One hidden turn or mirror swaps the rows below in pairs. Which row is each named row swapped with?
The rows were stretched afterwards, more along some directions than others.
ved: [  5  -9  -6 -14   9   4  -9  12  12 -11  13  -9  17 -15  -5  10  11  -8
 -20  -3   8  -8 -15 -25  14  -5]
Tigo: [  2   1 -18 -28  19   0  -8  27  15   4  25 -20  18 -23  -7  -9  16   0
 -31 -14   1 -10 -20 -28  19   2]
zegi: [  1   8 -14 -16   2  -1  -3   5  21  -4   7 -11  -3 -13 -11 -10  19 -12
 -20  -9  -7  -2 -20 -21   9 -13]
zir: [ 17 -11 -32 -15  17   0  -7  17  13   0   3 -27  14 -12   1   4  25 -15
 -21   2   5  10 -13 -38  17 -13]
Fonu: [  2  -4 -27 -16   4  11  -3  18  22   2  10 -24   6  -6   1  -9  26  -7
  -9  -3   5   2 -17 -28  16   3]
Vizi: [  3  -2 -18 -32  12   0 -13   7  28  -8  15 -19  21 -20  -5  -5  19 -13
 -16  -4   1  -3 -21  -1  25  -7]
pepas: [  2   8 -21 -12  14   8  -1  20  14  -1  28 -30   9 -17 -10 -22  17   8
 -21  -9  13  14 -14 -26  19  -1]
nepe: [  0  10 -25 -19  23  15  -9  15  19   4  18 -13  29 -13 -17  -9  21   8
 -24  12   4  16   1 -26  18 -16]
laz: [ 15 -12  -8 -17   9 -16 -21  16  14   3   2  -9   8 -15 -10  -1  -5 -13
 -19 -11  10   9 -34  -9  18 -18]
mera: [  8  -4 -16 -10   0  -8 -18   4  20  -7   7   3  20  -5  -8   3  16 -15
 -15   7  11   2 -19 -23  16 -16]
nibi: [ 19 -19 -13 -13   5 -25  -6  18  22  -1   9 -13  10 -12   0  -8  -5 -10
 -18  -7   6   8 -27 -26  17  -4]
niri: [ 10   9 -12 -18  14  -1 -20   8   9   2   1  -7   5 -12 -10   7  19 -22
  -9  -9   0 -10 -17 -10  11 -19]
lata: [ 19   2 -14 -11  21   1   3  19  13  16  16 -36   2  -9   2  -4  21  -5
  -7  -1  -5   8 -18 -24   4   1]
lilig: [ -2  -2 -31 -28  20  14 -12  13  21   4  13  -8  29  -8  -6 -16  15  -4
 -16   3  19  18  -3 -26  30  -6]
teb: [ 17  -3 -23 -12  11  -6  -5  19  22   1  -2 -24  19 -13   5  -9  31 -10
 -12   8  11  11 -20 -24   3  -4]
geke: [  0  -1 -28 -10  20  14 -16  14   8  15  12 -11  14  -1  -4  -5   6 -14
  -6   1   4   5 -19 -11   9 -15]
kur: [  4   6 -23 -21  22 -13 -21  15  26   5   6  -9  15  -8  -9  -4  14 -13
 -22   2  -1   7 -21  -4  18 -18]
dar: [ 12 -15 -35 -14   7   2  -1  22   9  -1  19 -21  11 -15   2  -2  20  -4
 -30  -2   9  12 -14 -43  28   0]
pime: [ -6  -7 -38 -22  16  -2 -13  20  17   9  11 -15  15   7   0  -6  19 -15
  -7   1   5   6 -18 -26  28  -1]
Mapig: [  7   4 -28 -11  18  12 -12  19   2  16  29 -21  18  -3  -5  -7  18  -1
  -5   9   5  13   9 -21  14 -10]
Sivep: [  8  -9 -24 -17   5 -13  -1  11  25   1   2 -22  14 -15   5  -6  26 -16
 -10  -2 -10   0 -27  -9  14   2]
fibus: [  3   2 -25 -26  19   3 -14  13   7  10   8 -11  14  -9  -1   9   9 -11
 -12  -1  -6   3 -20   1  19 -14]
sarur: [  7 -15 -25 -30  22   7 -13   8   7   1  11 -17  21  -8   1   4  12 -19
   1   5   6   2 -23 -16  25  -5]
Nipit: [ 10 -13 -19 -28  25  -2 -10  13  12   7   5 -21  11  -4   3   2  21 -22
  -2   7   0   9 -26  -8  21 -12]
fida: [ -1 -14 -29 -21  24   5  -7  14  17  -2   5  -9  12   2   1   0  25 -10
   4   7  -3  -2 -15  -1  22  -5]
nivok: [  9  -6 -11 -22  15 -23  -8  15  10  -3  12  -7   7 -10  -3   2   9 -15
 -12  -9   3  -4 -19  -4  14 -15]
Gobe: [-14  -4 -29 -29   9  10 -16   9  15  -6  12  -9  28 -14 -11  -8  12 -14
 -12   3   4  10  -9 -25  34 -12]
vidig: [  8  -6 -29 -14   8 -14  -4  13  25  -2  15  -9   9  -4   0 -15  23 -13
 -16 -10  18   5 -10 -34  22  -6]
Gamo: [ -2  16 -22 -10   6   4 -12  13  10  -1  24  -8  16 -10 -15 -14  16  -5
 -27   4   3  15   1 -28  17 -19]
nez: [ -4 -11 -28 -22  -7 -12  -8  23  20   1  20  -8  19 -11 -10 -18  13 -12
 -30  -2  17  16 -11 -41  18  -5]
zudar: [  3   3 -32 -20  23   9 -10  13  21   2   4 -14   5  -4   7   3  35 -17
  -4  -2   1  -7 -25  -3  20 -14]
Voz: [  6 -17 -28 -12   4  -4  -5  15  17  -1  32 -23  22 -12  -3 -14   3  -3
 -26   3   9   9 -13 -43  24  -3]
buvok: [ 12 -12 -13 -17  16 -21 -13  21  23   3   3 -26  10  -4  -8  -4  16 -10
  -1  -3   0   0 -23  -9  17  -2]
bim: [ 15  -7 -14 -15  13  18  -8  19   3   4  16 -33   7 -16  -7   8   5   1
 -20 -11  -7  -4 -18 -30  26  -2]
fofur: [  8  -5 -30 -24   5  14  -9  26  16  14  23 -37  16 -17   3 -13  15  -4
 -30  -7  17  11 -23 -35  17   0]
Resel: [ 13  -7 -18 -15  -5  -6 -14  12  13  -4   1   2  11 -12  -3  -2   6 -13
  -6   4  20   1 -17 -20  16 -10]
Mik: [ -2  -6 -14 -22  14  -6  -2  16  25 -16   8 -16  15 -21  -2  -9  23  -2
  -8  -6   7  -4 -17  -6  15  -7]
ruka: [  8  -5 -15 -15   3 -12 -22  10   5   0   8  -2  17  -7 -16   5   6 -14
 -22   3   2  16  -4 -22  18 -21]
fuv: [ -2   0 -26 -13  24  10  -8   9  14   1  13 -15  11  -8  -3   8   9 -11
 -26  -9   1  -4 -20 -30  23  -4]
bef: [ 11 -10 -18 -16  25  -4  -9  18  16   4  24  -7  11  -6  -8  -5  13  -2
 -16  -4  11   5 -10 -27  22  -5]
nakof: [ 10  -4 -17 -12   6   5 -21   5   2   5  16  -9  13  -5 -13   2   5 -16
 -19   0  -2  17  -9 -32  21 -21]
vifeg: [ 10   8 -19 -14  15   1  -5  18  29   6   5 -22   2  -7  -2  -5  32 -11
 -16   0   1  -3 -21 -12   7 -15]
Tezol: [ 11  -1 -25 -19  20  10 -17   8  16   4  14 -26  16 -18  -8  -7  11 -14
 -26 -11   6  13 -16 -16  22 -19]
dotef: [ -4   6 -20 -23  10   2  -3  15  15   0  27  -8  13 -11  -1 -13  22  -1
   5  11   0  -1   0 -13  16  -8]
gike: [ 17 -11 -26 -14   4  -5 -17  20   7  14   7 -25  12 -21  -3   4   9 -14
 -23   2   8   7 -22 -35  18 -14]
Bise: [ 10 -18 -21 -15  21  -6   7  20  23   0  -3 -32  12 -12   8  -2  27  -9
  -6   4   1   3 -30 -19  14   9]
zef: [ 16 -11  -4 -19  -4 -14  -9  15  19   4  -5 -25   3 -11   2  -4   9 -16
   7  -4  -5   2 -32  -1   7  -4]
vabab: [ -5   3 -15 -24  11  -7  -7  19  18  -4  12  -4  15 -15 -10 -12  12   2
  -7   3   2  -8 -20 -15  20  -4]
sute: [ -4  -8 -26 -14  17   8   1  22  10  -3  15 -33  12 -17  -1  -3  12   1
 -26  -2   2   8 -22 -30  24  -1]
roga: [ -7   8 -29 -23  24   9  -9  15  22  10  20 -18  17  -9   1 -14   7  -8
 -13  -4   8   0 -24 -17  18 -13]
Gika: [ 16   0 -21 -13   7  14  -7  25   2  11  11 -33   4  -9   4   5  11  -1
 -20 -10  -4   3 -16 -25  11   2]
savek: [ 17   5 -25  -8  15   1  -4  17   6  12  14 -34   3 -12   3   9  19  -9
 -23  -7  -7   7 -17 -26  16  -4]
bak: [ 11  -7 -13 -15   0 -13 -14  16  12  -1   7 -21  16 -18  -3   0   6 -15
 -14   2   8  -3 -18 -43  13 -14]
Sif: [ 13 -10 -23 -13  35  14  -9  21  17  10  27 -25  25 -12  -8  -3  20   2
 -11  13   1  12  -4 -23  20  -6]
logog: [ -2  -2 -19  -5  17   1   1  19  24   2   2 -19  10  -8   3 -16  22   6
 -10   1   6   2 -18  -5  10   8]
Galan: [  9  13  -4 -12  15   6  -8   7  13  -8  12 -10  10 -14 -19 -10  14  -4
 -23  -9   1   0  -7 -31  14  -7]
kis: [  0  -9 -16 -20  -5  -4  -7   6  15 -11  10 -13  12 -15  -1 -21   2 -11
 -20  -8  17  -4 -18 -22  18  -8]
vula: [  0   1 -16 -26  18  -1 -21   5  18   1   0 -10   9  -1 -11  -2  15 -23
   3   0  -8  11 -20   1  18 -24]
Vam: [  4 -17 -19 -20  -1  -3  -7  16  11 -10  16  -8  22 -16  -2 -11   6  -1
  -4   3  15   8  -6 -13  23  -3]
vike: [ -4  12 -27 -16  24  12 -16  10  12  10  21  -4  15  -3 -11  -7  15  -2
 -21  -2   1  17  -8  -3  24 -16]
Fufet: [ 13  -8  -5 -12  18  -3  -4  22   9   7  -8 -26  10  -6   0  -1  14  -8
  -3   3   3  -6 -25 -15   2   1]
pebag: [  7   2 -21 -17  10   1 -17  14  14   3  23 -16  12 -10  -9 -18  13  -1
 -15  -9   8  17  -3 -20  25 -14]

kis is swapped with Tigo
Tezol is swapped with niri
vifeg is swapped with teb
ruka is swapped with vike
lata is swapped with zef
fofur is swapped with Fufet
Bise is swapped with Fonu
vabab is swapped with Voz
Mapig is swapped with laz

